Look-ups in named tables: a row name and a column name give one cell, copied from the table.

gisod.tsv
	simi	dasakir	pazor	zubukag	vofom	kufisav	pezef
vod	551	216	99	423	528	576	496
pubofit	201	454	962	146	356	383	210
vit	451	495	252	285	590	489	401

simi of vod is 551
zubukag of vit is 285
pazor of vit is 252
zubukag of vod is 423
vofom of pubofit is 356
simi of pubofit is 201
pezef of vod is 496
kufisav of pubofit is 383
dasakir of vod is 216
pezef of vit is 401
dasakir of vit is 495
kufisav of vit is 489
dasakir of pubofit is 454
vofom of vod is 528
vofom of vit is 590
kufisav of vod is 576
simi of vit is 451

rem:
columns: tipuvaz, naf, tupune
bise: [0.102, -0.697, -0.076]
fir: [0.762, -0.517, -0.010]
nenem: [0.863, -0.671, 0.003]
moduv: [0.975, -0.354, -0.304]
vuzudok: [-0.027, -0.492, -0.323]
zorurat: [0.159, 0.070, -0.221]
zikez: [-0.860, 0.316, 0.110]
sefi: [-0.620, 0.457, 0.046]

sefi, tupune: 0.046
moduv, tupune: -0.304
sefi, naf: 0.457
vuzudok, tupune: -0.323
fir, tupune: -0.010
zorurat, naf: 0.070
sefi, tipuvaz: -0.620
zikez, tupune: 0.110
zorurat, tupune: -0.221
zorurat, tipuvaz: 0.159
nenem, naf: -0.671
bise, naf: -0.697
bise, tipuvaz: 0.102
Which row has the largest tipuvaz? moduv

gase =
|  | non | diz | nokotuv | fuzub |
|---|---|---|---|---|
| zuk | 78 | 157 | 216 | 41 |
| vaka | 176 | 99 | 43 | 217 |
| bopibor | 78 | 157 | 217 | 41 |
| seb | 174 | 99 | 44 | 214 |
| fular | 78 | 156 | 216 | 41 |
| desu | 176 | 99 | 43 | 216 |
| norerit | 78 | 156 | 216 | 41 |
| luzirot | 175 | 99 | 43 | 215 |
| gaf | 78 | 157 | 216 | 41 |

norerit, diz: 156
desu, nokotuv: 43
luzirot, non: 175
luzirot, nokotuv: 43
fular, nokotuv: 216
norerit, non: 78
vaka, diz: 99
gaf, non: 78
seb, nokotuv: 44
vaka, nokotuv: 43
zuk, fuzub: 41
gaf, fuzub: 41
luzirot, diz: 99
bopibor, non: 78
Row with the largest fuzub: vaka

tupife =
,bomimu,gove,sataden,sas,pelol,voz,duz,dolusop,zot
fomo,-0.23,0.26,-0.18,-0.34,-0.61,0.41,0.39,0.22,0.21
num,0.33,-0.59,-0.32,-0.17,-0.72,-0.76,-0.15,0.25,-0.46
faf,-0.37,-0.32,0.00,-0.32,-0.99,0.24,0.05,0.14,-0.46
nuf,-0.10,-0.33,-0.40,0.03,-0.36,-0.87,-0.04,0.56,0.05
difam,-0.50,0.12,-0.09,-0.30,-0.74,0.35,0.38,0.20,0.00
sote,-0.17,-0.61,-0.32,0.12,-0.32,-0.89,-0.30,0.16,-0.42
rak,0.13,-0.57,-0.31,-0.03,-0.69,-0.81,-0.24,0.25,-0.41
rom,-0.10,0.20,-0.14,-0.47,-0.68,0.40,0.42,0.09,-0.04
los,-0.63,-0.19,-0.47,0.08,-0.13,-0.89,0.00,0.40,0.17
ton,0.28,-0.49,-0.45,-0.09,-0.56,-0.78,-0.07,0.41,-0.24
rop,-0.11,0.39,-0.26,-0.47,-0.36,0.37,0.39,0.21,0.15

difam, duz => 0.38
difam, voz => 0.35
ton, zot => -0.24
rop, zot => 0.15
rop, pelol => -0.36
faf, sas => -0.32
difam, dolusop => 0.20
Row with the largest sas: sote

nidulit:
|  | faz | vivumo | dep | zez | gifas | nugubi |
|---|---|---|---|---|---|---|
| doz | -396 | 374 | -12 | -318 | 79 | 546 |
| zekol | -111 | -360 | -634 | -413 | 455 | 236 |
| zerutov | 156 | -634 | -537 | -63 | 210 | -409 |
| tabag | -352 | 552 | 367 | -60 | -263 | 312 |
| zimivap | 171 | -237 | 99 | 223 | -311 | -537 |
| kosub | -278 | 555 | 502 | 55 | -415 | 144 |
| pul | 198 | -645 | -493 | -32 | 166 | -448 |
| bezazi | 195 | -254 | 109 | 221 | -326 | -550 |
| bisepem | 167 | -597 | -468 | -1 | 140 | -485 |
| nobil | 195 | -361 | -44 | 199 | -218 | -595 |
| paredip | -100 | 329 | 460 | 93 | -448 | -13 |
| fitumos | -258 | 427 | 318 | -98 | -254 | 307 |

What is the gifas of zerutov in nidulit? 210
What is the gifas of nobil in nidulit? -218
What is the gifas of tabag in nidulit? -263
What is the gifas of bezazi in nidulit? -326
What is the nugubi of bezazi in nidulit? -550
What is the vivumo of doz in nidulit? 374
What is the vivumo of paredip in nidulit? 329
What is the dep of kosub in nidulit? 502
What is the vivumo of zimivap in nidulit? -237

